One turn moves every row onto another: examples first, then more rows asked
z451: [ -6 -33 -24 -21 -20  20  -3   1 -21  -6 -25   0 -14 -28  14 -12   8 -10
 -39 -32   8]
z939: [  3  20 -15 -12 -18  29  38   7 -21   6 -10   6  15 -36   3   4 -10   8
 -24  16  10]
z22: [-14   6  23  17  21 -13  31   6   6   1  -1  -7 -40   9  22   2  15  16
  23  -3  12]
z744: [-11 -44   9  -3   7  -7 -42 -16  26  -4 -11 -12   5   4  -9 -29  -3 -18
 -10 -35  13]
z507: [-13 -36   6 -17   6   9 -57  -6 -10   4 -19  -9  -6   7 -15 -12   3 -13
 -14 -32 -14]
z755: [ -8   6 -25 -20 -27  -7 -22 -26 -24  31   3 -44  24 -19  22   3 -27   5
   5 -16  -2]
z257: [ -8  29  -1   8  -7  12  22   3 -27  14  -2  10  41  12 -19   7  -8   5
  -4  32 -15]
z567: [ -8  10  19  28  11 -22  17   1   0   0  -7 -16 -12  14  38   8   0  29
  30  -1  20]
z330: [  7   5  44   5  21 -19   2  -8   4  -1 -10 -13 -38  -5  25   8  -1  14
  23 -14  19]
z100: [ 32  -7  16 -28 -16 -32  -4 -40 -20  17  27 -16  -7  -6  -2   7  -8 -20
 -11  10 -22]
z274: [  3 -15   1  10 -10  24 -13  15 -45  -8 -28  30  18 -16   0 -12  -7  -2
 -32  -7 -10]
z76: [  5  -1  26 -10   5  -4  34 -14  16 -11  -9  20  12   7 -34 -12   7 -30
 -24   6  12]
z614: [ -6  -4  28  11  13 -33  15 -13   2  -7 -12 -16 -33  25  28   8  16   6
  18 -20  15]
z297: [  9  12  31 -15  -1 -15  -8 -33  -8  29  20  -5   8 -28 -22 -19 -30 -31
   4  -7 -11]
z495: [ -7  -9 -12 -29  -2  28  33   5  14 -11 -22   2 -10  -6 -15   3  23  -5
 -35   2  20]
z795: [-27   4   0   1   9 -12  -6 -19  32  28  24 -29  25  15 -23 -18 -13  -6
  23   7  -1]
z314: [-31 -25 -19  11   6  24  -9  20   5 -10 -23   5  19  33 -18  -8  21   8
 -16   3  -1]
z868: [ -5 -34 -27   7 -16  -9 -26  -4 -21  27  36 -20 -10 -21  23 -20 -10   9
  -1   1 -29]
z984: [-18 -23 -22 -37 -11  -7 -28 -27  11  14  -9 -49  -2  11   3   2   5  -8
  -6 -30   8]
z617: [-10 -12 -21  -8  -7 -24   8 -18  10  24  41 -33  -2  25  -6   0  11   3
   8  25 -23]
z682: [ -8  29 -14 -28 -10   1  14 -22  11  26   6 -42  27   3  -8  17 -12   9
   8  19  10]
z196: [-31 -10 -26  16 -10   5 -37   3 -33  27   3 -16  29   7   5 -14 -15  10
   9  -7 -27]
z442: [-21 -20 -15  24 -10  -8 -35  -8  -8  25  14 -17  30 -17  14 -35 -32   0
  11 -20  -4]
z681: [ 11   3  31 -25  10  15   2  -6  -5 -10 -25  16   6  11 -40   9  10 -18
 -27   9  -4]
z807: [ -2 -39 -28  20  -3  17  -6  23  17 -13   7  -2   7  -1  13 -11  10  32
 -18  25   8]
z792: [-23   7   4 -19  10  -4 -22 -18   7  27   7 -29  17  35 -35   6   2  -6
  14   8 -20]
z965: [  3 -53  -5 -17   8   2 -36  -3  26   2  15 -19 -31  -5  -3 -12  14   5
 -14  -3  -6]
z361: [ 10  17  24 -21  -6  -3 -26 -23 -43  28   2  -5  16 -15 -18   3 -26 -17
  -2  -2 -29]
z977: [ -2  10  24  27  10 -11  15   8 -21   7  -2  -1 -31 -21  42  -3  -9  24
  22  -9   9]
z938: [ 28   6  -8   8 -27 -19  27 -13 -29   2  18   3  31  -2  15  10 -11   8
 -15  37  -8]
z460: [ 36 -12  16 -15  -3  -8  17 -11  18 -23  -2   2  10  14 -11  16  13   4
 -28  34  15]
z392: [-35 -28 -53  -4 -20  10   1   3  -2   4 -12 -27  10  10  20  -9  14   8
 -16 -18   8]
z389: [  7   0  29  21   2 -31  -1 -11 -25  -1 -13 -11 -23  -4  48   4  -7  13
  20 -25  12]
z954: [ 42 -34   9  -1 -11   6 -17   3 -14 -20  -8  14   0 -31  17  -4  -7  10
 -36   9   9]
z111: [-25 -32 -20  31  -5   4   6   9  17 -15 -14   9  34  18   1 -29   7   0
 -17  -6  20]
z243: [ -1  -5  33  10  11 -22  14  -6 -18   1  -6  -1 -51  -9  31  -3   7   0
  12 -26   4]
z917: [-15   1   8  33   1 -24  29   2 -23   1  -4  -3 -25   9  45  -1   8  15
  20 -15   6]
z986: [ 10 -25  11  12 -14   2   4  -5 -23 -15 -20  33  18 -25   4 -29 -11 -24
 -35 -21   9]
z642: [ -5  23   2  18 -10  -3  41  -8 -16  17  16  16  37 -14 -10 -19 -21 -13
  -3  20  -5]
z512: [ 21  25  17 -47  -9  11  10 -23  -8  15  -6 -16   2 -35 -13  15 -18  -9
 -15   5   9]

z868 -> z954
z567 -> z917
Where do these go?
z451 -> z512
z257 -> z196
z111 -> z642

One turn moves every row onto another: examples first, then more rows asked
z875: [-21  13  41  -1 -18 -24 -24   6 -35 -17   1  -8 -49  55  33 -33 -17  -7]
z94: [-44  15   7  -6  39 -38 -31  -1   1 -36  -5  -5  -8  33   2  41  -3  12]
z32: [-11  30  -6 -15 -32 -36 -20  14 -15 -52  18   1 -35  54 -12 -16 -30 -23]
z924: [-20  32 -23   0   0   4 -11  -8 -21  -2 -15 -26 -35  19  36  -8 -19  37]
z822: [ -4  -1   4   5   4 -63 -40   3 -16 -24 -31   1 -29  60  21  36  13   4]
z811: [-15   8  -8  -1  11 -57 -47 -39  10  -3  -9  -4 -32  15  12   8  -2   6]
z416: [  6   3 -20   1 -46 -25  11   6  17   7 -13  11 -37  18  15   6 -41  25]
z19: [-22   5   4 -37 -15 -42 -41  30   0 -14  11 -37 -47  60   8  14  14   0]
z788: [-18  -3  20  -1 -25  11 -21  32  50 -34 -23   6 -50  34   9  15 -34   8]
z177: [-38   1  15   6 -15   7   5  49 -12 -14 -26   7 -35  27   0  35 -15  29]
z955: [-67   6   7  -4 -13 -14 -16   5  18 -13  -7  -9 -26  50   7  62 -12   3]
z45: [-48  11 -15  -4 -25 -21  40  22   5 -22   4  13 -42  12  21   1 -18   5]
z914: [ 10   8  13   4  -2 -54 -28  34 -46 -39 -13   2 -24  29  16  10   2  17]
z998: [-30   1   1   9  -7 -30 -35 -10   8 -28   8 -37 -25  39  41  -6 -38  48]
z280: [-29  16 -18  10 -61 -31  -7  10  -3 -19 -29  39 -49  27   6   1 -22  -6]
z468: [-17  31 -23  -9  -4  -9 -11 -37  27 -15  -1  23 -34  38  19   6 -40   9]
z161: [-51   2   3 -12   0 -35 -12 -51   5 -11  -8   2 -26  47   4 -19  -2   1]
z311: [-18  17  11 -46   8 -18 -10  32  -2 -22  -5 -11 -14  59 -15  23  12  -2]
z895: [-32   1 -13   1  10   2 -25   1  -8 -23 -11   4 -10  94  14  13 -25   8]
z845: [  2   0 -25  12 -28 -41 -17 -24  14 -27  -2 -20 -21  58   5  -2 -42  36]
z708: [-23  25   9  -9   7 -36 -30  18 -18 -50 -23  -2 -28 -13  20   6   1 -20]
z847: [-52  23  16  25 -31 -36 -13  30   1 -28 -32 -33 -53  59  20  -4 -22  13]
z842: [-34   7   4  10 -23   2 -38  -9   0 -15 -31 -22 -54   7  11 -31 -28  27]
z403: [  2  31  -8   6   9 -29 -22 -22  20 -18 -18  21 -27  46 -19  27  -4 -19]
z865: [  1  15  -3 -14 -44 -13 -34  20 -15 -32 -18 -50 -54  22  13  -1 -21  22]
z412: [-20  18  31   9 -10  -9 -26   9  -8 -53 -50 -18 -14  56  -6  25 -31   5]
z764: [-35  27 -20 -35   4  -8 -24  20  -5 -51  -1 -11 -16  13  13  43  -9  -2]
z771: [-30   9  -3 -41  -5 -57 -18  10 -28 -45  -5 -31 -33  15  31 -14   0   6]
z707: [  1   2  -5 -14  -6 -31  18  40   5 -29  -8  39 -40  28  16 -15 -11 -11]
z265: [  2 -37  23  -8 -35 -16 -22  33  16 -34   2  19 -29  41  16   3 -35  -9]
z341: [-32  -7   0 -32 -16 -43  -4  32 -15  -2   1   6  -9  23   1  49   1   1]
z552: [-10 -24   9   8 -21   0  -8   6  31   6 -25  10 -44  13 -22   1 -21  16]
z236: [-28  -6  -5   0  -7 -32  -3  -9  14 -60   1  24 -60  76   6  10 -15  -4]
z287: [-17 -21  -3   2 -23 -61 -24  15   2 -46 -12  -4 -47  20  46 -22  -9 -17]
z12: [  3   6 -21 -11 -21 -42  23  -7 -16  -9   9  19 -11  52  28  -9 -24  -3]
z440: [-28 -25  37  19  -1  10 -19  21  -4  -8 -12 -29 -23  35  -7   0 -14  23]
z180: [-38 -19   7  25   8  -5  17  25  21 -40 -24   9 -36   7  16   7 -18  19]
z65: [-26   0 -17 -34 -12 -29 -43 -18  10  -6  -7 -47 -35  22  21  15 -13  29]
z285: [ -2 -31  15 -18   1 -54 -21  47  -1 -26 -14  -3 -16   9  19  14  -3  -1]
z612: [-37   0  11   7 -54 -24  -9  27  -5   7 -29  18  -8  47   3  22 -28 -12]
z603: [-12  14  -7  -4  33   6 -15 -28   3 -11   3   7 -45  20  11 -20  -1   8]
z866: [-23   3  31   5 -26 -29 -15 -35  17  -5 -15 -27 -41  42 -24 -15 -14  11]

z845 -> z265
z412 -> z895
z177 -> z94
Where do these go?
z865 -> z440
z311 -> z161
z45 -> z708
z811 -> z416

